[57.1 8.9]
[59.7 3.3]
[58.4 6.1]
[60.4 0.6]
[54.2 12.5]
=>
[54.2 60.4 58.4 59.7 57.1]
[12.5 0.6 6.1 3.3 8.9]

[-2.8 -35.5 6.5 -1.9 -5.8 28.3 -3.2 0.4]
[-25.5 2.1 -1.2 4.8 4.4 -50.7 1.1 -2.7]
[14.7 49.1 -2.3 3.7 1.5 -12.6 3.2 -2.7]
[6.5 20.9 3.3 -10.1 -10.5 6.2 0.1 6.3]
[-9.7 -18.3 -1.9 -6.5 6.8 -15.5 3.9 4.6]
[2.5 14.7 -4.9 3.9 -3.1 12.7 3.5 -5.9]
[-3.9 24.2 -3.0 -5.3 9.3 19.3 -2.0 -3.0]
=>
[-3.9 2.5 -9.7 6.5 14.7 -25.5 -2.8]
[24.2 14.7 -18.3 20.9 49.1 2.1 -35.5]
[-3.0 -4.9 -1.9 3.3 -2.3 -1.2 6.5]
[-5.3 3.9 -6.5 -10.1 3.7 4.8 -1.9]
[9.3 -3.1 6.8 -10.5 1.5 4.4 -5.8]
[19.3 12.7 -15.5 6.2 -12.6 -50.7 28.3]
[-2.0 3.5 3.9 0.1 3.2 1.1 -3.2]
[-3.0 -5.9 4.6 6.3 -2.7 -2.7 0.4]

[-10.4 15.3 -20.7 -14.8 -10.4 -1.7 0.8 -8.1 -32.9 -23.5 17.2 8.8 26.2 11.1]
[-13.1 22.2 -27.4 -12.3 7.6 9.3 -26.7 -56.4 -33.3 -11.0 14.7 -1.5 24.8 41.6]
[-12.1 33.8 -18.6 -18.0 -18.1 3.0 -11.2 -40.5 -36.0 -11.7 18.9 -6.7 19.1 40.7]
[-13.1 32.6 -17.8 -31.6 -11.9 15.1 -9.8 -35.3 -21.3 -26.9 7.3 12.3 30.2 32.8]
[-11.9 48.8 -40.6 -17.8 -4.7 6.0 -3.6 -29.4 -30.1 -16.6 12.3 -3.2 32.3 32.9]
=>
[-11.9 -13.1 -12.1 -13.1 -10.4]
[48.8 32.6 33.8 22.2 15.3]
[-40.6 -17.8 -18.6 -27.4 -20.7]
[-17.8 -31.6 -18.0 -12.3 -14.8]
[-4.7 -11.9 -18.1 7.6 -10.4]
[6.0 15.1 3.0 9.3 -1.7]
[-3.6 -9.8 -11.2 -26.7 0.8]
[-29.4 -35.3 -40.5 -56.4 -8.1]
[-30.1 -21.3 -36.0 -33.3 -32.9]
[-16.6 -26.9 -11.7 -11.0 -23.5]
[12.3 7.3 18.9 14.7 17.2]
[-3.2 12.3 -6.7 -1.5 8.8]
[32.3 30.2 19.1 24.8 26.2]
[32.9 32.8 40.7 41.6 11.1]

[28.8 20.9 46.2]
[6.0 -10.7 5.2]
[9.3 9.7 -2.6]
=>
[9.3 6.0 28.8]
[9.7 -10.7 20.9]
[-2.6 5.2 46.2]

[-40.8 41.0 -29.8]
[36.3 22.7 19.9]
[26.4 -39.9 25.5]
[19.5 14.1 11.6]
[-45.3 -28.4 -16.4]
[28.0 -39.0 24.4]
[-32.1 32.7 -27.3]
[-11.1 -7.3 1.7]
[-58.2 -37.0 -21.1]
[24.7 15.7 9.6]
[24.7 -38.6 23.9]
[25.7 -36.9 24.0]
=>
[25.7 24.7 24.7 -58.2 -11.1 -32.1 28.0 -45.3 19.5 26.4 36.3 -40.8]
[-36.9 -38.6 15.7 -37.0 -7.3 32.7 -39.0 -28.4 14.1 -39.9 22.7 41.0]
[24.0 23.9 9.6 -21.1 1.7 -27.3 24.4 -16.4 11.6 25.5 19.9 -29.8]

[-21.7 -25.6 14.0 2.1 -20.8 -16.7 -11.7 17.9]
[36.9 -13.0 10.9 4.3 -53.9 -22.4 -3.3 -22.1]
[0.2 -2.2 -5.0 -18.6 35.8 -37.5 35.9 -20.9]
[-6.2 -22.6 11.5 2.1 -26.2 15.5 -3.7 8.6]
[9.8 -24.6 18.3 2.7 -49.3 -38.9 -15.5 -7.8]
[14.2 -20.1 13.0 6.3 -48.1 -14.3 -8.9 -1.8]
=>
[14.2 9.8 -6.2 0.2 36.9 -21.7]
[-20.1 -24.6 -22.6 -2.2 -13.0 -25.6]
[13.0 18.3 11.5 -5.0 10.9 14.0]
[6.3 2.7 2.1 -18.6 4.3 2.1]
[-48.1 -49.3 -26.2 35.8 -53.9 -20.8]
[-14.3 -38.9 15.5 -37.5 -22.4 -16.7]
[-8.9 -15.5 -3.7 35.9 -3.3 -11.7]
[-1.8 -7.8 8.6 -20.9 -22.1 17.9]

[46.2 -45.2 11.5 9.5]
[-46.3 40.6 -42.0 -39.5]
[38.8 -39.5 9.4 12.7]
[40.3 -38.4 8.0 -2.6]
[-45.6 40.8 -40.4 -39.9]
[-47.8 43.9 -19.7 -33.7]
[30.7 -28.4 8.2 10.9]
[48.1 -47.2 9.0 -10.0]
[39.8 -39.1 8.0 14.6]
=>
[39.8 48.1 30.7 -47.8 -45.6 40.3 38.8 -46.3 46.2]
[-39.1 -47.2 -28.4 43.9 40.8 -38.4 -39.5 40.6 -45.2]
[8.0 9.0 8.2 -19.7 -40.4 8.0 9.4 -42.0 11.5]
[14.6 -10.0 10.9 -33.7 -39.9 -2.6 12.7 -39.5 9.5]
